In the data rows, the value 500 means zero.
Each row of this table is followed by its label. One hidden rule gives the labels. It looks at one to three of the table's principal directions, none of them among the few with the most spread.
[538 645 454 431 465 292 464 355 447 749 544 438 422 336 510 569 416 560 453 460 468 395 400 520
 542 435 747 541 461 585 364 600 562 613 532 516 596 379 483 450 548 581 679 415 535 490 454 369] d
[414 525 645 688 612 374 480 553 319 424 444 531 459 527 606 467 524 406 344 535 470 495 555 362
 429 418 500 470 583 765 471 266 590 546 469 501 544 650 461 507 456 536 534 593 432 463 513 453] f
[378 447 554 347 395 499 630 406 499 785 488 424 352 465 413 537 350 565 564 467 542 643 379 553
 163 516 386 549 631 434 499 555 431 396 508 554 712 349 570 687 556 603 456 482 572 486 670 578] f
[472 616 594 623 687 531 314 559 283 464 553 533 441 440 611 508 464 423 374 499 381 407 567 461
 459 536 780 554 441 671 508 470 558 728 422 587 428 450 386 488 497 536 665 460 332 474 387 327] e
[502 458 446 375 341 446 572 311 520 763 474 589 478 425 529 514 366 645 487 600 483 567 493 566
 446 420 537 637 465 513 450 693 439 403 457 582 616 401 579 578 595 512 594 390 628 479 575 555] f
[438 675 339 353 594  74 296 219 620 479 352 450 438 448 388 657 697 579 549 460 276 481 408 525
 672 173 673 404 490 724 488 313 567 296 555 368 596 647 566 269 651 706 636 390 525 571 483 456] f
[490 490 505 378 420 515 631 553 581 641 506 452 456 510 437 568 398 509 592 522 517 578 361 520
 224 545 400 470 656 439 502 543 513 426 510 512 655 529 480 627 511 550 490 587 518 520 656 613] d
[601 269 751 158 410 701 830 462 774 697 309 579 758 634 535 646 193 488 536 659 636 835 310 668
  47 629 590 446 689 127 653 861 513 220 512 819 723 508 415 786 557 666 345 216 599 595 394 758] d
[549 421 789 499 661 379 390 423 481 499 332 599 573 555 578 612 379 397 433 507 539 627 376 542
 286 396 770 491 623 576 475 416 614 433 477 645 650 609 370 485 530 779 580 269 384 495 333 468] f
[602 393 692 325 434 515 616 410 593 915 519 491 456 529 539 668 299 393 611 721 708 587 336 589
 201 565 764 589 631 378 366 683 629 575 448 724 734 441 424 597 614 866 727 352 567 409 440 646] f
[509 343 648 318 523 519 578 409 624 574 354 453 486 551 454 587 408 443 560 611 605 608 392 552
 308 518 485 566 597 322 410 496 483 349 529 635 693 541 542 608 595 759 480 386 576 500 435 633] e
[488 573 502 667 661 408 305 447 388 333 470 489 492 477 480 467 648 445 352 445 349 328 564 383
 746 393 552 453 398 673 451 261 592 593 501 413 403 681 510 414 507 496 553 566 427 527 434 360] e
[217 576 347 452 567 441 440 530 436 289 533 403 345 435 398 516 668 601 641 508 194 654 522 506
 358 436 370 448 459 622 595 480 327 444 499 367 525 350 616 337 497 505 566 502 315 409 676 498] f
[539 491 380 373 233 461 610 391 588 843 590 509 459 451 505 499 438 499 561 559 673 428 514 520
 640 507 426 567 472 456 420 561 528 549 506 453 518 384 612 534 648 485 549 563 724 565 484 538] d
[383 538 499 559 491 481 477 548 441 448 684 291 502 445 467 457 684 469 554 528 484 389 459 446
 581 494 448 484 464 584 324 448 519 785 533 450 455 400 656 342 446 541 582 626 449 398 390 479] d
[619 596 350 474 519 455 314 485 568 354 487 447 533 442 513 453 511 576 481 337 499 308 531 523
 898 531 641 599 276 415 491 600 413 554 548 345 321 399 546 262 512 460 520 337 519 577 231 305] d
[470 474 338 333 310 545 689 569 641 547 459 556 576 507 513 482 343 688 569 503 477 699 465 542
 379 594 400 564 521 335 706 832 328 305 508 395 525 306 502 518 484 349 423 391 512 554 542 577] e
[399 258 575 202 433 648 615 398 683 522 373 475 567 555 365 549 356 581 650 588 434 787 337 625
 167 495 337 535 551 268 558 654 379 239 460 572 716 471 643 620 594 654 424 308 550 516 563 677] d
[594 693 386 526 546 312 475 650 447 478 345 704 545 461 676 532 241 594 359 328 493 600 517 456
 459 556 805 579 578 564 773 661 488 346 497 367 461 366 141 458 414 311 492 306 365 622 402 283] d
[570 348 579 828 560 565 392 714 239 236 526 727 499 439 648 295 450 423 350 686 490 377 619 317
 556 507 301 730 453 671 232 291 504 731 341 412 514 736 446 537 410 334 683 765 323 344 571 441] d
[499 311 661 134 524 632 659 285 826 612 298 362 682 609 306 719 390 595 578 624 341 771 210 625
 140 495 623 423 576 165 586 829 500 205 553 720 728 567 573 610 576 855 463 155 508 522 444 746] e
[764 403 689 621 479 593 645 582 593 421 523 555 693 551 514 541 656 387 442 592 578 387 412 538
 524 510 402 242 538 416 297 464 686 616 561 651 517 910 451 563 400 500 470 712 451 448 545 697] e
[528 540 462 484 475 385 353 374 383 609 518 490 321 369 612 392 409 517 430 498 610 297 613 490
 817 515 634 775 286 525 362 516 403 681 449 414 474 318 625 396 628 559 655 382 621 463 281 307] d
[910 309 573 512 446 793 477 585 675 407 513 720 751 592 547 496 473 402 559 562 677 369 488 674
 657 544 505 428 387 309 369 553 662 533 386 653 416 891 397 565 487 415 477 531 620 544 497 616] f
[394 623 215 430 358 363 431 367 466 695 651 424 311 384 455 446 439 583 604 438 473 422 576 488
 752 496 535 608 331 531 550 595 391 557 519 285 437 165 622 355 625 446 630 434 626 539 531 330] f
[341 559 465 531 493 481 523 590 349 542 582 504 321 473 596 446 422 521 549 567 492 588 600 472
 340 557 501 615 524 621 583 554 379 555 426 476 525 279 502 490 488 477 585 508 458 402 601 468] f
[450 627 306 356 375 477 526 390 485 746 554 458 266 377 490 600 441 593 578 526 452 483 607 548
 541 572 600 656 436 445 550 693 366 514 560 482 446 194 542 487 606 460 566 431 527 457 564 469] d
[609 379 170 313 101 752 688 711 548 651 590 829 465 397 665 414  81 698 710 631 595 687 630 661
 363 731 339 829 391 292 623 999 223 394 342 390 493 168 431 581 556 110 580 424 573 508 725 541] d
[609 500 499 423 308 624 801 733 604 588 559 556 619 519 605 524 408 527 555 570 638 612 452 560
 295 666 434 421 609 374 561 783 501 523 497 567 520 448 394 563 383 354 432 569 491 471 545 651] d
[325 743 236 598 578 272 369 452 356 466 521 340 232 368 422 462 692 587 409 446 291 304 614 297
 762 456 469 601 401 684 467 342 421 580 565 242 424 394 577 372 530 460 622 658 436 478 543 347] e
[370 382 715 688 747 530 357 534 459   0 331 410 607 637 491 339 745 438 333 443 413 486 592 371
 682 422 276 429 414 558 501 202 398 443 538 462 390 695 699 356 417 595 316 481 393 486 267 476] e
[477 589 539 427 610 312 441 417 465 573 309 592 497 504 621 548 279 525 378 418 521 619 511 495
 442 484 824 599 558 532 702 567 473 313 512 524 551 341 333 516 557 578 494 198 503 621 306 341] f
[249 289 788 591 571 566 573 366 408 593 576 367 440 600 349 400 549 358 511 682 567 654 455 384
 211 407 220 427 650 563 335 252 511 500 467 737 715 474 690 686 492 792 505 619 572 354 675 648] e
[439 518 560 520 592 567 509 545 502 360 516 409 533 557 518 450 564 491 489 472 505 517 550 503
 530 578 520 458 474 423 607 552 413 520 542 545 412 403 537 468 441 511 396 440 471 489 383 497] e
[517 605 326 502 434 525 574 732 527 380 541 431 398 496 516 413 563 512 554 425 558 373 555 459
 592 619 257 483 484 485 526 434 435 514 494 310 440 564 522 483 456 323 406 737 568 556 591 507] d
[540 455 364 367 246 610 632 584 489 747 534 712 555 445 651 447  64 637 544 474 622 678 530 593
 329 633 566 725 502 406 675 879 380 396 402 486 514 162 381 616 516 250 490 310 604 592 538 419] f
[471 757 448 831 686 193 392 432 295 474 580 381 179 433 444 522 904 357 375 549 441 183 668 277
 804 383 462 364 525 795 279  43 619 689 638 452 437 701 481 434 470 569 632 912 423 359 695 470] f
[410 558 667 446 626 388 516 119 523 685 352 297 433 507 272 644 619 578 366 309 380 553 396 530
 398 329 578 308 594 476 527 415 535 275 684 728 587 515 577 649 486 702 280 367 560 497 600 536] f
[648 645 332 608 375 436 446 595 484 580 722 548 437 442 595 455 584 517 598 490 661 321 594 525
 780 556 593 565 434 543 451 594 499 758 486 380 326 367 442 321 439 349 620 621 487 395 479 454] e
[264 446 574 369 587 289 315 307 434 552 435 473 384 463 522 457 423 498 539 605 469 617 463 486
 431 358 613 709 479 635 457 408 400 488 400 463 687 290 661 393 687 820 718 273 513 466 301 409] e
[533 331 535 348 455 479 514 481 569 404 318 665 444 469 539 555 361 570 609 601 492 721 471 626
 296 473 419 641 507 402 452 595 321 272 473 515 677 489 516 464 570 600 555 314 419 423 565 590] e
[355 542 624 632 459 716 854 604 377 719 720 312 407 550 373 510 557 455 487 514 453 584 467 432
  87 637 274 191 702 487 595 543 582 596 558 699 555 491 470 827 304 388 319 821 487 380 962 686] f
[479 435 718 480 626 488 467 356 607 473 473 392 676 622 387 587 655 394 502 477 458 562 347 542
 458 368 612 217 537 504 519 396 689 487 526 627 541 678 544 449 505 754 463 389 496 523 391 567] f
[347 424 644 505 583 511 509 461 471 460 525 404 438 552 463 526 545 411 572 584 509 624 504 482
 366 532 484 490 576 445 523 455 428 532 570 566 535 358 568 481 513 676 493 448 394 402 451 558] e
[318 583 284 317 365 417 463 306 543 688 606 382 330 400 383 534 522 624 659 479 396 555 521 556
 576 468 500 568 394 472 571 648 331 486 552 394 484 121 690 371 638 551 587 379 542 485 531 455] e
[470 477 562 461 374 666 832 574 602 588 656 236 526 491 323 556 748 509 581 508 504 479 341 546
 291 608 174 209 610 312 356 570 533 613 662 618 565 569 636 645 378 484 331 814 491 418 704 782] e
[621 445 464 544 445 612 384 483 555 369 556 506 654 529 561 346 535 509 474 398 642 310 599 556
 908 517 472 568 282 421 447 524 450 580 493 473 285 484 640 385 507 389 403 436 671 593 248 406] f
[503 794 111 514 389 268 438 559 418 645 498 553 215 388 626 496 330 663 475 443 470 389 697 370
 732 568 659 808 440 644 667 647 350 460 501 198 366 230 390 357 528 290 631 477 519 512 554 294] d
[354 596 346 484 465 404 399 486 354 628 647 478 283 392 532 474 425 562 628 536 460 514 556 508
 455 484 601 687 459 655 496 555 410 615 411 408 527 213 523 404 543 493 702 466 495 399 599 386] d
[388 398 742 488 616 707 564 473 477 449 503 334 588 597 461 452 550 373 406 505 491 463 482 483
 415 567 416 375 505 415 528 391 557 569 514 668 495 611 641 691 524 589 317 541 586 579 382 557] e
[588 740 429 471 758 204 283 198 535 576 286 496 421 472 419 698 559 480 299 456 250 346 506 408
 759 340 940 412 436 600 593 381 671 349 584 506 488 705 342 469 648 704 639 336 487 638 417 346] e
[504 396 481 437 346 651 693 497 525 658 492 531 484 505 496 476 326 578 465 662 458 535 513 449
 350 569 324 622 532 422 493 656 451 431 452 548 583 562 571 723 517 403 481 594 600 476 695 638] d
[398 744 389 688 632 211 282 537 199 550 528 521 128 358 602 498 445 454 394 520 385 355 649 281
 599 492 703 721 482 816 484 323 483 704 461 277 485 363 377 364 543 532 807 575 300 389 531 237] d
[317 452 786 575 674 456 436 318 372 496 455 335 494 513 443 460 546 440 314 511 402 485 449 393
 406 402 502 470 541 601 404 324 514 563 549 665 590 517 666 591 511 734 477 473 469 466 382 470] d
[478 479 605 635 475 618 481 528 365 567 734 422 462 491 557 378 523 439 539 450 674 403 562 554
 555 582 500 511 438 499 422 519 470 768 490 595 404 305 581 494 436 470 482 547 553 409 458 452] f
[727 650  58 444 246 584 648 869 823 353 597 581 759 567 510 456 551 658 660 392 575 444 468 534
 691 629 318 377 498 374 666 763 477 357 519 257 291 551 357 361 358 108 399 696 573 706 564 590] f
[651 528 978 426 839 393 460 345 559 580 193 545 447 657 604 655 394 350 356 485 716 634 440 636
 187 468 911 372 687 445 552 450 542 221 535 999 707 599 292 659 518 999 442 153 543 502 333 570] f
Which label does each new row get?
[555 433 418 292 381 645 634 446 744 568 447 425 573 583 389 548 451 628 604 487 493 570 423 594
 462 557 418 486 487 255 627 732 429 292 522 507 505 525 584 566 518 494 354 406 643 560 560 657] -> e
[431 605 514 596 585 480 421 602 389 436 572 490 489 481 532 523 531 503 498 447 408 531 489 485
 369 488 612 465 554 655 546 493 522 596 479 511 461 426 409 431 408 476 560 514 334 449 522 432] -> f
[768 758 333 536 430 339 585 738 598 722 501 624 461 500 534 724 468 474 557 404 637 480 390 485
 365 561 728 379 753 565 568 542 743 473 522 414 505 610  41 482 381 415 589 658 378 526 668 525] -> d
[529 581 521 519 526 392 525 392 452 707 449 520 435 475 500 590 444 512 384 539 431 466 480 431
 446 449 657 514 578 587 515 493 616 489 502 539 566 593 403 614 522 532 564 521 498 487 585 499] -> e
[522 343 565 355 421 636 725 471 710 564 407 571 697 634 404 606 473 524 576 567 470 765 369 598
 211 487 398 288 632 329 657 633 569 230 504 621 615 652 450 662 500 526 360 442 533 566 660 747] -> f
[412 456 787 355 629 436 537 481 592 367 237 357 486 560 478 568 494 522 424 437 504 656 356 511
 200 484 438 495 666 427 492 458 365 302 597 634 672 510 600 514 470 802 343 345 397 474 313 591] -> d
[546 443 487 584 363 656 713 714 474 554 603 565 554 522 530 446 492 435 490 604 564 478 509 423
 393 611 259 431 589 491 475 476 610 622 436 457 510 667 437 671 430 289 460 818 506 488 683 626] -> d
[536 703 532 750 763 440 324 673 356 160 549 279 317 481 492 432 867 332 403 336 523 124 619 368
 874 585 469 388 404 572 390 126 555 813 585 343 291 688 502 334 392 489 431 772 379 435 359 359] -> d
[502 514 346 326 481 361 495 427 665 453 295 612 737 503 459 595 475 540 454 437 406 592 418 494
 569 380 543 451 573 482 625 432 599 225 553 387 519 613 401 533 606 392 392 424 549 778 359 466] -> d
[637 631 746 753 778 367 279 293 322 511 444 429 500 464 527 464 668 289  97 427 506  79 578 328
 930 395 749 383 373 672 276 129 768 763 559 657 399 802 487 554 540 661 549 590 555 565 224 289] -> d
[551 431 568 760 495 786 615 800 430 358 641 567 693 601 526 421 558 388 438 544 541 488 554 381
 420 638 327 381 595 496 523 456 625 667 468 544 342 638 354 621 294 249 393 785 369 470 594 574] -> d
[380 512 424 465 543 538 401 564 476 326 525 490 502 508 548 411 445 573 575 424 457 595 566 545
 537 566 550 598 399 457 686 634 306 480 470 397 400 226 541 355 492 450 480 306 438 516 363 388] -> f
[702 383 758 231 708 719 486 502 824 331 120 591 857 713 472 753 337 422 391 546 309 672 295 580
 227 508 791 323 576 298 733 632 691 172 451 741 566 952 319 615 569 762 408 157 418 723 257 619] -> d
[640 463 507 519 358 577 663 667 544 590 557 589 583 530 600 460 342 471 496 591 635 490 475 474
 429 600 439 502 554 466 471 627 560 548 443 514 535 577 419 574 446 405 533 603 560 508 558 566] -> d
[566 675 379 644 528 453 533 734 385 465 517 546 304 469 587 484 452 471 466 418 595 414 634 394
 534 680 494 583 592 497 604 456 446 549 550 355 396 430 271 542 394 288 443 683 391 474 604 417] -> d
[370 407 485 347 519 629 510 515 643 317 439 482 705 582 417 533 502 559 588 532 310 732 418 553
 327 451 450 402 493 454 649 618 449 312 469 540 512 472 570 438 503 543 450 329 452 573 463 564] -> e
[473 536 308 567 504 428 387 489 526 260 473 470 597 479 453 391 679 507 422 410 418 337 594 382
 957 436 363 480 325 536 492 325 505 516 546 240 320 580 611 331 534 341 438 573 545 632 332 364] -> d
[492 535 423 485 394 571 604 657 485 541 642 431 410 465 572 454 510 480 581 604 583 416 551 485
 515 648 412 571 467 466 437 597 439 682 483 452 471 397 561 470 498 451 574 642 526 441 499 549] -> e
[583 503 354 424 534 553 378 679 560 239 416 597 494 481 553 465 373 597 591 421 459 535 509 569
 527 606 523 662 408 377 603 644 320 399 450 331 448 434 416 372 483 404 520 359 386 541 431 412] -> e
[547 460 406 310 415 622 596 636 652 517 402 649 517 580 545 593 230 632 677 463 520 800 461 661
 154 625 556 580 603 320 792 832 334 177 462 513 543 335 329 544 480 440 427 266 453 554 627 588] -> f
[344 411 528 326 271 613 862 649 481 859 541 557 413 485 554 554 112 613 616 696 533 901 383 515
   0 657 403 637 761 442 605 890 368 370 417 633 795 166 414 741 457 519 586 457 450 390 799 684] -> d
[547 639 220 526 496 445 382 843 510 160 484 584 570 444 631 469 523 553 563 361 493 468 569 466
 714 627 566 632 433 500 635 565 412 574 498 134 279 357 326 194 415 225 512 477 283 569 252 311] -> d
[522 473 447 407 374 538 653 666 546 573 533 540 449 451 493 511 463 513 601 613 557 542 412 510
 258 569 285 541 642 460 392 514 491 518 448 473 657 561 467 629 491 442 544 733 480 457 672 654] -> d
[476 599 267 564 438 336 391 574 497 290 466 479 572 443 530 393 617 596 435 332 470 352 558 390
 894 432 400 590 399 615 508 378 474 535 528 140 328 509 568 271 467 255 425 569 506 595 308 330] -> d
[432 567 337 484 631 415 244 617 508 183 362 587 451 541 567 536 451 562 572 467 299 617 580 467
 561 470 681 647 392 624 724 541 376 366 411 250 391 424 424 161 527 545 652 229 291 509 375 338] -> f
[546 434 716 546 604 628 509 593 473 430 498 471 510 545 519 535 529 355 474 624 517 460 460 487
 315 521 469 435 566 541 336 381 598 597 452 704 576 717 492 585 468 654 549 611 457 432 523 594] -> d
[489 566 357 545 529 361 351 425 498 427 550 437 466 475 477 418 582 532 522 442 489 360 541 461
 830 438 551 555 358 546 479 443 473 555 506 320 417 456 580 320 534 499 571 468 567 521 402 375] -> f
[404 443 365 383 386 469 525 517 505 460 449 545 489 411 495 466 394 637 537 541 373 602 469 484
 438 488 369 665 464 489 509 606 367 436 459 321 578 403 584 461 547 405 552 457 445 497 522 481] -> d
